Each path below is one point turned by a fixed rotation once a step. After each direction that follows a path, write how fast that rotation turns it, in deg/step (0 if it stays still).
Each turn is a multiple of 5 degrees from 10 to 175, or 0.
Each row of a path follows its step; steps can be skipped.
Path 1:
step 0: [-13.8  -3.6 -34.0  -3.6   7.0  23.7  -2.9  26.6   3.3 -20.6   1.0  -1.8
  11.7 -22.4   3.6 -21.5 -26.4 -15.8  -4.5   2.5   8.3   4.0   6.5  26.6
 -16.7  -6.4 -24.0  -3.3   1.9 -17.7   0.8   3.5   5.9  20.2  15.3  19.9
  28.8 -24.0  13.4   0.5   1.4  -2.5  28.0  21.6  -9.9 -14.8   5.8]
step 1: [-16.8   4.6 -46.9  -4.6   6.1   7.2   8.3  -3.4  10.4   3.8  -7.1  -6.7
   1.5  10.0   8.8   4.2  -0.9 -12.0 -14.9 -18.3  22.9  25.0  14.4 -35.5
   8.3  -9.6  12.4  -0.6  -7.9 -24.5   4.4  10.6  17.3  10.4  40.8  18.5
  17.0  -6.3  -0.8  24.7  -0.4   9.8  -1.2 -12.5  20.5   4.5  -6.8]
step 2: [  7.4 -15.4 -27.0   6.3  12.8   5.7  17.0   7.1  -7.9  27.1  -7.5 -11.4
  18.1  -8.2 -13.9  -1.1  10.1 -28.3 -20.7 -15.0   9.4  14.4 -13.9   7.7
 -15.3   7.9 -24.3 -16.0  15.9  -7.7   4.2  27.0 -16.3  16.4  21.8  22.7
  -7.9 -25.6  27.5 -20.7   2.5   0.1  11.7  -4.7  -6.2  13.9   9.2]
step 3: [-14.0  -8.9 -22.2   6.5  -2.7  17.3  32.2   7.9  -8.4 -15.4 -10.3  19.2
 -11.4   0.3   3.2 -19.5   3.7 -20.4 -10.9 -35.5  -5.2  14.8  28.3 -25.1
  11.2   0.8 -16.5 -26.1  19.6   8.6  13.5  33.2  -0.6 -11.2   1.6  -8.6
   7.2  -6.9  -6.9   3.1   3.8  -8.5   6.1  -2.3  32.2  -6.3   1.7]
step 4: [ 11.8  -6.1 -24.5  37.3  33.5  12.0   4.8  14.2 -12.3 -13.7  -2.1  -8.4
  -8.9  -3.4 -22.0  -7.4  -8.3  -9.4  -4.3  16.8   7.8   7.4   3.4  -4.5
  -7.7  -0.6 -18.8  -0.2  17.5   8.6 -29.6  41.0  -0.4 -13.9  23.3   7.5
  24.4  -1.2  13.5   4.0  -9.7 -19.4 -12.2  -3.3  -7.5  20.4   3.1]
step 5: [ -8.1   8.6 -34.5   8.7   8.7   8.2   0.5  -4.7   5.1  -7.8  18.1  10.7
   6.5 -10.8   9.9  20.6   4.5 -12.1   8.1  -6.9   1.4  13.9  34.7  10.7
  22.3  -2.7 -44.3 -12.8  32.8  -6.5  28.6   8.5  22.6  -2.9   9.6  -4.9
  27.3  -7.2   0.6   7.5 -17.1  -2.4  -3.6  14.6  -2.6   6.4 -11.9]
step 6: [ -3.9   7.9 -51.5   9.8  16.0   8.5  22.8  -3.2  -4.2 -12.5   9.4 -23.7
 -20.8   6.5  -3.0   2.9 -18.8 -15.3  10.0   3.6  -4.4   7.6 -18.9   6.3
  31.7  -7.3  -4.4 -21.5   2.3 -10.0 -21.2   3.0 -21.9   3.3  25.2  17.2
  16.7  -1.8  -0.8   2.4  17.5  12.5   9.0  17.6  -5.0  20.1  -8.5]
step 7: [-17.9   5.2 -44.8 -13.2  15.0   9.5  14.5 -11.7  17.2   8.2 -15.6  20.6
  16.6   5.3  -4.4   2.1   0.7   0.4 -31.7 -21.8  17.0   5.5   3.9  -9.2
  -1.9   2.9 -19.6 -24.0  -0.9 -16.3  -3.9  13.9   0.9 -17.1 -15.7   4.8
   8.1 -13.4  11.2  10.6 -28.2  12.1  -3.1  28.8 -18.3  23.3  -3.6]
step 8: [ -7.2   8.8 -34.4  15.3  31.9  -4.0  18.1  13.4  24.1  -9.1  -7.5 -17.6
   4.6 -14.5   1.8 -40.7 -25.4 -10.8   4.4 -10.0   5.0  22.0  -9.4 -25.2
  -0.1  23.2 -16.4  -4.8  26.3 -11.3   1.9   0.4 -14.4  14.2   3.8  -1.6
 -13.9  -6.9  11.3  -7.4  10.8  -9.9  -4.9  21.2  11.6  -4.8  -5.1]
step 9: [-16.5  -7.6 -13.6 -19.4  29.0   5.3   5.0   8.5  -7.4 -31.4  -2.0  15.6
   0.6 -14.2  12.9  -8.0  -5.7  -6.0 -33.5 -26.7  -1.5   6.4  16.3  -3.1
  -0.2  -7.5  -9.6  -5.3  27.3 -18.7 -12.0  11.4 -11.6   2.9  24.4  -2.0
   0.0  -1.3  26.3  23.4 -20.8 -11.5  -9.3 -23.4  -9.8  25.7  -8.7]
[ -0.4  -1.0  -3.2   3.4  -4.1   3.3   2.1  -5.0  -2.8  10.2  -9.3  -4.4
  -6.5   1.4  -1.2   0.8   6.3  -2.6  -6.4  -9.0   3.5  -2.8  -2.8   2.4
   5.8   4.5  -4.3  -7.0  -5.9   4.9  -4.3  -2.4  -6.2  -4.3  -5.3   3.8
 -11.0   3.7  -1.1  -2.7  -3.4   6.7   1.4   6.9   5.9  -2.1   7.6] -> 80
[  0.0  -8.8   7.8  -1.4  -4.8  -8.2   4.1  -5.8   0.7   1.3   0.6  -0.7
  -5.4  -1.3  -4.8   3.8  -0.1  -6.4  -8.3   3.7  -5.9   1.5   1.1   0.9
   1.9  -8.2   5.2 -13.6   5.0  -7.7  -1.0   0.4   2.1   9.1  -0.2  -4.0
   1.1   2.2  -1.7  -6.6   3.0   0.5   4.5   5.5   1.3   9.3  -3.7] -> 95
[  0.5   8.8   3.0  -4.1   6.5  -4.4  -0.8  -5.5   0.9   4.4  10.9  -0.8
   0.1  -7.7   6.0   4.7  -1.3  -9.2   3.1   1.1  -6.2   4.3  -0.3   1.5
   2.0   7.5  -0.5  -6.4   7.9   6.0   8.3  -0.1   0.1   3.1   3.1   4.3
 -11.1   0.3   5.2   1.0   2.6   0.2  -1.5  -4.8  -2.0  -1.1   9.8] -> 115
[  7.0  -6.0  -7.2   2.1  -4.4  -5.6   3.0   3.5   3.2  -1.5   0.7  -6.6
  12.7  -0.8  -2.0  -1.2   7.2  -3.3   1.2   4.4   6.9   5.3  -3.1   2.6
   6.4   0.3  -5.2   5.0   4.7   1.0   5.8  -3.1   2.0   5.0  -2.8 -10.0
  -5.3   9.1   4.2  -6.6  -5.0   6.4  -3.5  -4.4   0.3  -1.6  -4.2] -> 120
[  2.4  -0.7   1.3  -1.3   0.2  -0.7   3.0   4.2 -10.3  -1.6   4.4   0.5
   8.5   5.1  -2.9  -2.8  -7.0  -3.3   1.2  -2.5   1.7   0.6  -6.9   5.4
   0.9   3.7  -0.7  -1.2  -1.2   9.0  -9.6  -5.8   5.1  11.5   2.9   6.2
  -3.0  -6.3  -8.0  -4.6  -8.4  -9.7  -1.9   5.2   0.1   3.5   0.0] -> 175
[ -6.7  -1.0  -0.8  10.0   1.1   4.9  -8.7   3.8  -5.0  -4.0   4.0   0.2
  -0.2  -6.3  -2.9   4.6   1.5   0.7  -7.8   3.9  -6.2  -7.8   7.5   4.8
   4.4  -0.7  -4.8   4.3   4.3   8.4  -4.4   2.9   5.4   2.2   2.7  -3.1
  -2.4   6.6 -11.7   0.3   7.6   6.5  -3.6   1.5  -4.5  -0.8   0.4] -> 60
Path 2:
step 0: [-16.3   6.8 -40.6   5.8 -12.5  11.4  11.2 -16.2  12.0  16.7   0.1 -15.3
  -0.9  14.3 -28.5  23.5  11.0  18.5 -14.0  23.9   8.6 -20.7  16.2  13.9
   5.7  -2.3  13.6   1.0  21.7  10.3 -19.4  20.6   5.3 -17.6   5.9  13.6
 -37.8  -3.7  -8.3  15.1 -12.9   2.0   9.7  -9.3  -9.9  25.8 -33.3]
step 1: [ 14.1   0.8   2.5 -23.6  -8.3   1.4  -0.2 -31.0 -19.0   8.4  10.2  12.9
  18.4  11.9   6.1   8.6 -15.6  -0.2  -2.8  27.6 -29.8 -17.4  34.3 -19.5
 -15.4 -13.6  18.8   2.6   8.5 -30.0  18.7   3.1   7.0 -25.3 -10.4   3.7
 -12.2 -17.6  16.8 -33.9  22.7  -4.5 -14.8 -13.4 -11.5 -17.9  17.2]
step 2: [ 22.7   6.3  20.2 -16.8   4.0   0.0  26.1  -0.2   0.0   1.7  17.8  12.8
 -40.6 -11.6 -22.2  -6.9   3.2  14.3  16.9 -16.3   5.6  10.1 -13.2 -26.7
  29.4   4.4  -7.3   3.8   5.5  13.2  12.4  38.8  18.3  18.9  -9.7  20.6
  17.4   3.2   9.8 -16.1  -9.7  -4.8 -30.5 -24.7 -12.5  -5.2  17.3]
step 3: [ 12.9 -34.2   1.9  27.4  26.4  25.0  27.2  -7.1  18.8   5.3  -4.8  13.7
  -4.6  -8.9  16.0  -6.0   4.2   2.0  20.1 -22.1   9.6 -19.5  -9.6  39.7
  13.5 -39.9 -16.4  12.7   7.7  16.3  14.5 -19.4  -4.0  -6.6   6.4  11.7
  10.3 -15.6   6.7 -10.2  -3.0  13.3 -11.6  12.6  18.8  -9.5 -25.9]
step 4: [-25.2 -20.0  15.2  38.8  13.5 -12.8   6.5  -0.4   2.9   3.0 -12.5 -21.3
   9.6  15.2  32.1   7.6 -21.5   4.8   2.4  -6.4   9.7   3.1   3.2 -16.6
 -26.6  16.7  -4.7  24.9 -21.4  -7.8  19.1 -21.0 -18.8   1.3 -24.5 -19.7
  10.4  39.4  -7.1 -10.1  -4.0 -10.2 -13.2 -21.8  15.9   1.9   4.4]
step 5: [  9.1 -13.6   3.1  -3.4 -21.5  -1.4   9.9   5.6  -5.1  -9.1  25.0   5.1
   2.2  11.4   3.3  22.0  18.1 -27.7  -8.7   8.3  13.6  13.6 -36.5  21.4
  -6.0  38.0 -26.4   0.7  -8.0  16.7   0.2   2.2  -6.3   1.8  20.3  12.7
  -5.8  24.2 -12.4   4.3   8.3 -38.9  42.8  -2.3   1.1   1.9  26.2]
step 6: [ 11.6  10.5 -13.4 -27.6   7.8  -9.9 -10.2  20.7  -5.5   8.7  -4.9  -2.8
  19.1   3.8  11.5 -14.6  -7.5  -9.5 -30.0 -35.1   7.6  -9.6 -12.6  15.8
 -25.1  -0.7 -20.1 -45.9  23.3 -14.0 -13.3  -9.9  26.9  -2.4 -15.0  -9.2
  -4.0   5.8  -0.4  23.8  16.7  -3.2   3.5  22.1   5.9 -33.6 -10.0]
step 7: [-15.8  46.8 -10.3 -10.6 -12.6 -13.3  -2.9  17.7   9.3   4.0  -1.0 -18.9
  14.7  -2.6 -17.8 -20.4   3.7  12.5   2.7  30.1   8.2 -16.5  11.3   0.0
  19.3 -20.6   5.7  16.2 -14.8  -8.8 -10.3 -19.3   2.4  24.9   1.1 -12.3
   2.5  26.4 -14.4  23.1 -33.3  12.2  -6.7   8.0 -26.5 -20.4  17.1]
step 8: [-13.0  -6.3 -23.2  14.2   8.8  13.5   0.0 -13.2   9.0 -11.5   4.6  31.2
 -19.1 -19.7 -24.4  21.5 -29.9   7.6 -34.5  45.2  -7.5   2.0   0.8  14.7
  -6.7   5.7  32.5 -18.7   1.3  -3.2   2.5   1.1  -2.3  16.9  35.3  -9.0
  -4.5 -20.5   0.1   1.9   1.1  24.3   0.4   6.9  -7.4   5.3  17.8]
step 9: [ 22.9  -2.4 -37.0  -4.8   4.1 -14.5 -10.5 -12.7 -18.0  12.6 -15.4  29.9
  -5.5   2.9  16.8 -15.7  -1.6   4.6  13.7  -2.0 -18.0  -3.7 -15.6 -24.9
  -3.0   0.9  29.3 -11.2   7.6   0.8  14.2  23.0  -7.4  -8.3 -42.6 -19.6
   0.1 -12.2   3.6 -14.2  -3.2  11.8   6.1 -10.2 -35.6  33.6 -11.2]
[-3.9  6.1 -7.9 -7.0  4.5  4.7  1.0  5.5 -9.1  3.8  5.5  0.8 -6.8 -2.2
 -0.1  7.2 -0.3  1.1  6.5 -4.9  5.6  6.0 -0.7 -2.2 -1.5  8.3  0.9  7.2
 -8.5  0.1  3.6 -1.5 -0.5  0.3 10.6  3.2 -8.0  4.7  7.7 -2.7 -4.2  4.9
 -2.2  5.4  2.4 -1.5  4.3] -> 130
[  0.8   2.9  -6.0   2.9  -3.1  -0.4  -1.4  -2.8  -6.6   3.8  -8.8   2.8
   3.4  -2.4  -4.1  -3.1 -10.6  -0.2   6.3   2.1  -3.1  -6.7  -3.5  -1.5
   2.6  -2.9   2.9  -0.7   0.5   8.2   2.4   3.1   3.7  -6.3   2.3  10.9
   0.7  -8.4   5.1   0.9  -3.7   1.7  -6.5 -13.4   3.6   3.5   8.1] -> 45
[  1.2  -1.5   5.6   0.0  -2.3   2.4  -1.8  -3.7  -4.7   0.6   6.5   0.7
   6.8  -8.1   2.0   4.5   0.5   5.6  -3.8  -5.6  -8.6   3.0   4.9  -2.0
  -1.4  -8.4   2.9  -3.0 -10.2   6.5  -4.2   4.5  -9.9  -2.1   3.9  -3.9
  -2.9   6.0  -9.7   1.2  -5.3  -2.6  -3.4  -5.6  -0.6  -8.0   7.4] -> 120
[  7.3   1.6  -6.8   4.8  -4.8   2.7  -3.4   2.4  -0.2   5.0   0.5   0.4
   2.1   6.5  -3.1   0.8  14.1   5.6   3.6  -2.8  -0.1  -5.5  -4.7  -6.7
  11.8   0.8  -2.7   5.1   2.0   1.5   0.8  -2.2  -3.6  -1.1  -0.6   0.1
   0.5   9.6  -1.7   4.8  -6.5  -2.0   2.5  -4.1 -11.9   8.2  -0.4] -> 160
[ -8.0  -3.9  -6.0   1.8  -4.8  -6.1   0.2   1.7  -2.4  -6.9  -2.0  -5.7
   2.7   1.0  -0.9  -0.1   0.5  12.0   9.0  10.3  -5.5  -4.8   7.3  -5.4
   3.4   2.7  -3.1  -1.5  -2.9  -1.4   3.9  -7.3  -1.5  -2.5   2.4  -3.3
   3.7   1.4   6.0  -2.8   0.8  -8.5   0.3   1.7   3.3 -12.4  -3.9] -> 115
[ -4.1   4.4  -4.2  -0.5   3.1   0.3   2.3  -0.6  -6.1   1.3  -6.6   0.9
   1.0   0.6  -2.3   3.2   2.4  -2.9  -3.9   7.5 -10.5   9.6   2.3   0.0
   5.0  -5.0   5.1  -1.3   3.3  -0.4   5.1   6.1  11.0   1.6   4.4   0.5
  -1.7   1.3  -7.6 -10.1  -1.6   2.8  -4.5   2.1 -12.0  -1.8  -9.7] -> 45
[ -4.9 -13.0  -5.0  -9.6  -2.8  -1.5  -4.1  -4.1  -5.3   2.2  -2.5  -9.4
  -2.0   2.0  -3.1  -2.0  -8.3   5.1  -4.5  -8.0   0.8   1.4   2.8   6.3
  -3.5   0.0   5.2   6.0   2.7   2.1   4.1  -0.4  -5.1   2.4  -0.7   6.0
   2.8  -0.7  -2.2  -2.6   1.1  -8.2   7.4   2.5 -10.2   5.9   2.2] -> 80
Path 3:
step 0: [-29.2 -18.7  -8.1  -4.1  -3.5  10.9 -12.4  28.5  17.7  29.2   8.5  15.9
  25.4 -13.5   4.2 -12.2  10.4  23.9  -5.0  12.5  14.2  26.1  28.7  12.0
  -2.9 -12.6   3.0  23.0  12.4 -17.5   8.3   9.4   9.2  19.4 -16.2  -1.7
 -32.8  -0.3 -25.7  20.5  -6.2   0.4  -2.1  12.1   3.9   6.5 -18.6]
step 1: [-18.7   4.7  29.5  16.2  12.0 -24.9  32.6   6.0  -7.3  -5.4 -33.4   2.2
  40.6  -8.1  -1.1 -21.7  -2.2  28.4  -1.1   8.6  -1.1  12.5   3.4  -9.1
  15.3 -31.3  -4.9   2.4  23.1  17.6  15.9  -3.9   5.0 -13.3   4.4  16.0
 -29.2   4.4  15.2   4.1 -20.0  -4.4   8.3  -3.9   9.7  -2.3   0.9]
step 2: [  9.3  25.0  15.8   9.7  -3.8 -18.5 -21.3  12.1  -0.5   2.7 -14.0 -17.1
  19.6 -34.7  28.4 -13.3  11.7  10.7  10.1  -3.1  -1.1 -11.3   7.4  10.2
 -12.6  14.6 -18.6 -34.7 -11.0  -5.6  13.8  14.4  16.0  -7.4  -0.9  10.4
 -17.9 -18.4  -0.8  25.0 -20.6 -13.0  16.9  30.1 -13.1  16.3  -1.2]
step 3: [  9.1  18.1  10.1 -15.9  26.5  -0.6 -16.9   4.0  14.0  -1.6 -10.4  10.0
  16.5 -18.2 -18.2  -9.9  21.4  23.9  -1.8  16.5   9.7   2.6  14.5  -1.8
 -48.8  -3.2   2.2 -13.1  25.3  13.8   2.7  13.8  -5.0  28.9  -2.7  -0.4
 -10.8  19.1 -15.5  -2.7 -15.2   0.5 -16.6 -14.1 -12.9  29.6  28.8]
step 4: [-18.2   7.3  22.5   0.3   3.5  25.1 -14.4 -21.8   5.4  15.2 -12.9  19.0
  24.2 -15.8 -12.5 -17.7 -11.0  18.5 -17.6  -2.2  18.6  -6.2   1.8  -6.4
  16.2  12.3 -15.8 -21.0  28.0  22.8 -21.9  -8.5  12.1  14.6  16.4  -2.4
  -9.1 -20.9 -12.5  29.1  -3.2 -23.9   0.2 -25.6  -5.9 -17.3  -6.2]
step 5: [ 14.3  16.2  32.5  -3.9   9.4  -2.0  -7.1  26.8   8.0 -10.3 -14.9 -19.0
  18.6 -23.8  12.0  -7.9   5.5  -4.6  36.1  -9.3 -19.5 -11.2 -23.2  -4.7
  -1.5   3.6  11.3 -11.9   9.8  11.7   2.5   9.5  -8.0  26.0  -4.9 -25.0
 -16.7  -8.4 -15.4  25.0  -0.3  10.9   5.3 -27.7  16.2 -28.5 -19.3]
step 6: [-22.2  10.5  11.4  -1.8 -14.9  -8.3 -28.9  -9.6 -15.5  -0.6   8.3   4.2
  -5.3  12.1   7.5 -44.8   8.5  13.3  44.3  10.0 -10.8 -14.9  -7.9   8.6
 -25.0  -0.4   2.2  -7.9  39.8 -10.7  -4.6 -19.7  -9.2  22.8 -19.6   4.5
  -7.4  -4.7  -1.4   7.3  -2.1  -4.6 -21.0  -4.6 -16.9  15.3 -20.9]
step 7: [ 30.0  -2.4   7.1  -5.4  11.2   3.9 -12.6 -22.0   4.7  14.7 -35.5 -17.2
  -4.0   4.2 -27.7 -37.2  12.2  19.7 -11.9  23.7  10.2   7.0 -27.5  21.3
  12.0  -8.5  -5.5 -11.8  12.2  24.8  -7.1 -11.1 -10.7  14.7 -13.7  12.2
 -14.7  10.3 -15.2   7.7   8.4  10.3  -8.5  21.2   0.9 -13.2 -24.7]
step 8: [  8.4   0.2  40.6 -32.3  -0.8   3.5 -11.0 -22.8 -20.7  -5.3 -17.9  -0.5
   2.8 -18.6  14.7 -12.5  11.5   5.7 -15.1 -19.3  -6.7   4.5  15.8  19.6
   0.0   1.9   1.7 -26.5  12.7 -16.9  13.9 -15.8   2.2  23.5  -9.9   9.4
  12.6  -6.2  17.6  -0.9  12.4  37.2  23.3 -11.2   3.8 -20.9 -12.4]
step 9: [ 17.2   1.5  -0.6  10.3  23.4 -14.0 -14.4 -18.0 -15.0   6.7 -11.3  -6.5
  23.5   0.7  13.5 -10.5  -9.6  28.7  20.3 -18.1 -14.6  11.5 -11.6  43.0
 -10.1  16.0  -2.5  -6.7  14.8  -8.8 -15.1  14.0 -22.8  11.6 -15.3 -16.5
  34.2  -7.1  16.1   0.5  13.5  -1.2 -30.4  -6.0   6.1  -4.0  19.5]
[ -2.2  -3.8   0.9   2.6  -6.0   5.5   8.6  -0.9  -3.1   5.7  -4.7 -10.3
   6.4   3.8  -6.7  -3.2   9.3  -2.9  -7.1   7.9  -2.1  -3.9   4.1  -6.0
  -0.6  -3.1  -2.7  -4.5  -4.3   1.7  -7.2  -4.6  -5.4   1.5   8.0   4.4
   3.1  -2.2   4.5   3.7  -3.8  -3.6   2.9  -0.8   9.1  -7.6  -0.4] -> 115
[-0.6  0.2 -2.0 -7.7 -7.0  0.9 11.0  2.1 -3.2  1.2 -7.9  0.0  8.0 -2.4
 -1.9 -3.1 -5.7  3.0  3.8 -3.3  0.0  9.5 -0.8 -4.1  8.8 -2.3  5.3  1.3
  2.9 -3.9 -1.7  6.0 12.1  6.0  2.7 -7.1  5.0 -9.3  1.8 -2.5  5.8  3.7
  3.9 -2.4 -2.5 -3.1  2.8] -> 95
[  2.7   7.3   0.9   2.4  -1.0  -2.6   3.8  -3.4  -1.0  -4.0  -1.3  -1.5
  -1.6   0.3  -4.6   0.6  -3.0  -4.5  -8.9 -15.7   5.2  -0.1  -4.3   3.6
   1.7  -1.1   2.0   4.4   2.1   3.7   3.3   0.1  -3.3  -3.3  -2.3   0.2
  -5.3  -4.6   7.7   8.8  -9.2   4.5  13.2  -6.6   2.5  -1.0  -6.3] -> 110
[-0.1  5.0  3.0  8.8  3.9  6.5 -1.7  3.7  7.2  6.6  5.3  2.2 -1.4  1.8
 -2.8 -5.7  4.9  1.7  2.5 -2.8  0.2  3.5 -7.6 12.0  3.8  0.8 -8.6  2.6
 -7.1 -4.9 -5.8 -3.5  2.5  4.3  3.4 -8.2 -0.9 -5.0  4.7 -0.5  3.2 -7.0
  8.2  8.4 -0.9  0.9  4.5] -> 155
[ -0.5  -4.3   0.2   0.7  -9.5   3.3  -4.8  -5.2   0.0  -4.2   5.9   0.7
   5.0  -0.2   2.5  -6.6  -1.5   4.7  -0.1  -4.9  -0.2  -3.4  -2.5  -2.0
   1.7  -4.6   5.2   0.5  -1.4  -5.1  -4.9   1.2  -3.3  -7.7   3.2 -16.3
  -4.3   7.9 -11.7  -2.3  -2.6  -3.9   2.3  -5.3  10.0   0.6  -0.1] -> 65
